In the rows, zero is written as 128.
Where one turn sends some rows of the set: a few examples, then the rows asked:
Redul: [159 104 117 135 112 146 166 154 130 146 109 122 156 129 129 125  89 118
 127 147 137 166 104  95 102]
ruraz: [144 143 122 145  91 121 134 132 147 128 137 147 154 130 110 126  75 113
 148 145 133 151  90 133 106]
gava: [155 131 123 140  94 134 147 150 136 116 184 136 132 114 128 114 109 146
 132 138 121 134 107 117 117]
Pakan: [138 127 139 117  97 126 156 132 133 148 157  97 134 115 120 141  91 123
 118 150 153 164 130 126 123]
viro: [151 136 124 105  93 122 168 157 120 109 127 144 148 144 141 132  97 113
 128 137  74 135 123 111 118]
zulat: [145 149 122 119 101 137 165 133 103 108 139 132 123 110 124 108 111 145
 120 140 109 163 114 117 150]
dagi: [169 148 143  99  71 141 154 149 144 134 131 130 131 141 121 108 104  93
 144 118 135 149 119 134 110]
Ros: [159 137 123 127 105  76 149 137 127 119 149 135 151 134 126 128  96 110
 140 156 144 163  92 116 110]
noli: [165 143 138  87  89 160 149 146 137 126 147 141 123 152 105 107 107 105
 120 118 135 146 113 121 107]
sobet: [142 106 138 119 108 124 169 158 161 107 152 140 158 144 122 137  85 100
 128 148 122 133 140 121 114]
kibu: [141 115  94  91 120 128 131 128 127 136 145 145 152 117 115 109 116 114
 114 168 126 124 111 115 139]
pevem: [160 108 116 145 117 146 165 167 130 124 121 132 149 142 137 106 100 123
 124 153 129 158 104  94  99]
mezek: [173 131 142  85 100 134 126 151 146 128 146 143 124 114 103 122 117 100
 139 130 131 165 118 123 137]
nik: [151  98 142 138 125 129 148 121 118 137 138 134 149 108 139 111 108 101
 125 168 118 147 120 125 108]
dol: [145 139 113 104  94 152 147 173 140 117 100 111 139 113 117 124  89 115
 138 127 123 135 124 105 128]
loket: [137 140 107 102  89 153 145 139 150 147 115 148 169 133 137 109  96 126
 140 157 134 145 101  99 123]
tebak: [172 123 127 109 105 137 154 121 145 102 146 111 162 142 129 151  99 124
 133 128 124 163  87 111 128]
rolu: [128 138 127 122  95 130 168 144 118 131 126 136 126  98 110 118  94 125
 127 148 112 158 147 128 148]
diz: [176 130 140  84 104 112 153 152 131 112 155 138 119 125 116 103 122  94
 131 133 139 153 122 124 131]
dak: [164  99 122 139 129 140 137 109 116 130 140 126 143 113 127 116 115 114
 123 163 113 153 106 119 110]
Renav: [141 128 119 121 121 111 124 144 143 129 156 156 144 137  94 140  89 117
 121 161 133 162 104 109 109]
Ribof: [142 143 125  93 105 146 164 172 121  97 115 112 136 129 135 107  97 122
 118 129 134 132 111  97 125]
sobud: [145 132 113 107 106 110 127 133 131 132 127 123 161 120 149 105 123 106
 136 178 131 142 110 132 146]
fivez: [156 145 140 102  95 115 155 117 121 117 133 129 147  98 131 116 130 107
 137 145 111 127 144 108 121]
nutuv: [148 137 120  90 101 138 154 137 120 122 114 118 144 150 125 153  94 113
 115 140  86 162 123 109 126]
nefon: [148 146 136  97 112 144 130 114 127 112 137 127 136 115 114 124 135 117
 117 153 108 140 146 100 124]
Nota: [142 136  86 104  97 133 168 138 139 126 122 124 149 159 134  92 103 115
 126 166 145 140 122 104 117]
bisis: [134 139 124 122 113 118 156 125 124 115 152 136 141 157 108 115  78 115
 112 154 154 153  94 123  99]

loket turns into kibu
sobet turns into Pakan
zulat turns into viro
Where do these go?
Redul turns into dak
diz turns into dagi
Ribof turns into fivez
Ros turns into ruraz

Where one turn sends some rows of the set: a few examples, then the rows asked:
lagu: [128 134 148 153 127 143 139 110 133 124 108  85 116 129 142 130 135 108
 162 135 114 108 130 143 120]
vil: [124 148 150 158 126 136 132 130 140 115 102  91 119 113 147 123 127 121
 177 140 106 108 120 136 123]
luf: [137 144 159 146 121 128 141 116 156 101 126  97 115 121 140 134 128 106
 173 130  94 116 127 140 109]
luro: [127 139 125 135 157 136 132 136 117 102 135 112 153 150 122 156 114 143
 120 141 137 172 110 121 121]
Fonaz: [130 147 136 148 142 128 135 127 137 104 143 107 137 153 132 165  91 164
 129 125 145 156 115 110 109]
Kipam: [129 141 132 128 152 132 130 135 119  99 140 115 156 148 119 152 117 142
 120 147 131 177 115 121 120]
Pinud: [116 148 134 155 160 131 141 131 123  98 167 105 157 154 122 147  98 143
 135 133 134 151 125 106 111]
gep: [131 161 164 150 125 145 140 121 131 103 104 101 109 117 132 128 128 109
 169 141 108 111 123 150 111]
fekek: [127 135 128 136 158 132 129 132 120 101 140 112 151 151 122 154 108 145
 129 133 137 176 111 121 123]
difev: [116 153 142 146 154 126 140 135 123  92 170 108 163 152 118 142 103 141
 130 144 126 155 131 103 110]
bofa: [127 172 122 145 149 120 135 141 115 114 145 108 150 156 119 157 108 152
 125 149 142 143 112 111 124]
kuf: [129 126 161 150 127 131 133 106 137 121 118  90 119 128 138 121 127 110
 177 126 108 117 133 140 120]
vota: [136 151 150 145 128 127 146 115 154 125 101  76 127 100 133 148 126 112
 168 142 130 134 137 142 103]
med: [135 134 145 150 115 118 144 114 137 120 106  98 119 124 126 131 112 126
 190 120 122 110 130 131 120]
zed: [132 159 172 147 124 140 138 120 132  99 108 103 111 116 128 125 126 110
 171 140 105 116 127 148 110]
Per: [125 156 152 150 119 135 133 135 139 111 102  92 122 112 144 121 133 119
 169 150 100 109 126 135 123]
mevo: [128 147 150 132 152 120 130 128 118 104 139 113 171 143 127 147 105 156
 145 135 127 173 125  93 116]
suru: [134 147 153 136 134 115 130 128 140  95 152 115 143 151 124 156  93 164
 131 133 131 167 123 106 108]
gude: [137 149 155 141 117 132 144 121 154 101 122  96 115 120 140 136 137 104
 163 138  92 114 128 139 108]
nida: [135 147 131 149 111 131 151 122 134 121  92  95 121 125 126 139 129 124
 169 134 127 100 129 134 119]
pila: [130 155 170 150 128 138 136 117 133 101 111 103 110 118 128 125 120 111
 177 134 107 118 124 148 110]
mupo: [128 159 142 127 148 127 137 135 115 104 130 109 172 142 127 152 119 152
 126 151 128 167 126  94 115]
lus: [125 147 135 145 160 129 137 126 117 113 133 105 164 146 135 155 100 159
 143 127 139 165 116  97 119]
sokav: [137 147 156 145 130 121 143 114 156 125 107  79 129 100 131 146 121 112
 176 139 129 138 137 142 103]
redi: [137 155 155 140 124 124 146 117 154 122 103  80 130  99 129 144 130 111
 165 149 125 136 140 141 102]
vudab: [140 153 147 132 100 122 147 125 134 111  98 102 127 120 119 130 138 121
 164 152 114 108 138 127 116]
rovim: [137 150 161 140 125 120 143 115 155 122 109  82 132  99 128 142 124 111
 172 145 125 141 140 139 102]
rupi: [140 139 159 135 104 111 141 117 140 109 111 107 128 120 116 123 122 122
 184 138 110 119 141 126 115]
lafi: [128 164 143 140 148 105 127 137 122 107 159 115 153 155 111 146  98 151
 140 142 132 155 117 105 123]
Musa: [130 153 136 140 156 124 137 129 101 105 161 110 161 139 130 146 112 157
 139 125 142 146 104 118 122]
fegir: [131 141 155 141 117 139 137 115 133 117 108  89 123 127 135 125 146 106
 152 150 104 112 138 139 117]
nugal: [117 159 133 145 151 134 143 138 120  92 162 106 162 151 120 148 112 139
 117 152 128 148 130 106 109]
lis: [131 159 129 140 135 134 141 134 133 102 134 107 140 153 131 168 108 162
 110 142 142 151 117 111 109]
nekig: [124 146 159 156 125 128 128 130 143 112 110  94 122 114 144 118 121 121
 185 137 101 115 123 134 123]
Til: [133 162 142 127 146 124 138 133 101  98 160 113 166 138 124 141 125 152
 126 143 133 148 109 114 118]
Dukar: [137 143 152 152 124 135 145 117 153 107 120  92 112 123 146 139 128 108
 172 126  99 111 123 142 110]
sel: [132 155 147 133 151 119 135 129 102  99 167 113 165 137 125 139 113 156
 141 131 134 151 109 113 119]
gube: [123 157 128 137 157 137 140 133 113 112 123 103 165 144 136 160 116 155
 126 142 139 156 118  98 116]
Girif: [127 137 137 131 153 127 126 133 121  99 145 118 155 150 118 149 110 144
 129 138 131 181 115 120 121]
Kap: [126 151 163 148 118 127 128 132 142 109 108  96 125 112 140 116 128 120
 176 150  96 115 128 133 120]
bek: [131 162 131 136 152 132 141 133  98 104 156 107 162 138 131 148 123 155
 126 136 141 141 104 116 121]
puz: [130 156 164 153 130 142 140 119 132 104 106  99 108 119 132 128 121 110
 174 134 110 112 120 149 110]
sovof: [127 163 128 150 154 113 132 135 119 114 153 108 147 157 118 155  94 155
 140 135 143 149 109 110 126]
Davip: [132 134 168 138 119 128 131 111 136 114 119  94 125 126 132 116 136 105
 168 143  99 122 142 138 117]
loga: [129 174 136 135 142 111 132 141 118 105 150 113 154 154 113 150 111 150
 125 156 132 153 120 105 122]
vuras: [136 150 147 147 122 138 148 120 153 105 117  91 112 122 144 142 135 105
 162 135  98 109 124 143 109]
rudol: [136 160 147 128 128 123 135 134 136  93 143 113 146 150 125 159 110 158
 113 151 130 160 126 106 106]
daku: [114 154 123 156 158 139 146 137 120  99 159 101 157 153 125 152 106 143
 122 143 136 142 123 108 112]

Musa turns into sel
nida turns into med
gude turns into vuras
Where do these go?
lafi turns into loga
fekek turns into Girif
rovim turns into redi
nekig turns into Kap
Davip turns into fegir
mupo turns into gube
nugal turns into daku
puz turns into pila
lis turns into Fonaz

Where one turn sends some rows of the set: a few examples, then the rows asked:
vav: [162 110 144 114 155 114 123 126 142 134 142 134 129 141 126 128 110]
vukin: [102 111 133 125 106 135 114 109 111 127 121 121 116 152 128 131 127]
Nuku: [131 138 155 151 155 122 160 153 135 141 126 128 124 109 131 131 139]
nafu: [123 150 151 132 140 147 159 147 138 135 118 128 132 113 140 132 118]
mokud: [123 119  99 151 130 128 141 157 116 122 152 125 127 137 113 125 126]
fizig: [128 143 144 142 138 134 150 142 152 123 138 137 134 101 125 122 148]
Sar: [129 129 117 144 114 108 155 155 116 116 130 129 121 151 121 124 130]
posav: [157 105 155 137 128 108 119 145 145 137 139 131 129 142 130 121 122]
Fedap: [119 143 109 129 147 148 124 105 102 140 113 124 137 123 113 138 133]
Nop: [103 123 128 118 119 138 111  98 117 137 120 119 131 154 123 127 117]
vadi: [125 151 129 134 139 136 135 109  89 144 115 126 134 114 111 137 128]
fiku: [126 130 133 114 140 147 108  95 141 151 111 132 127 126 121 135 154]
Vufi: [122 109 157 122 138 102 125 140 148 137 154 130 144 140 120 117 119]
mul: [132 126 136 116 148 125  99 112 137 157 111 129 128 126 131 134 160]
Luze: [135 124 103 135 126 135 152 144 123 125 131 131 118 167 135 112 137]

Fedap turns into Nop
vukin turns into mul
vav turns into nafu
Where do these go?
posav turns into Nuku
fizig turns into mokud

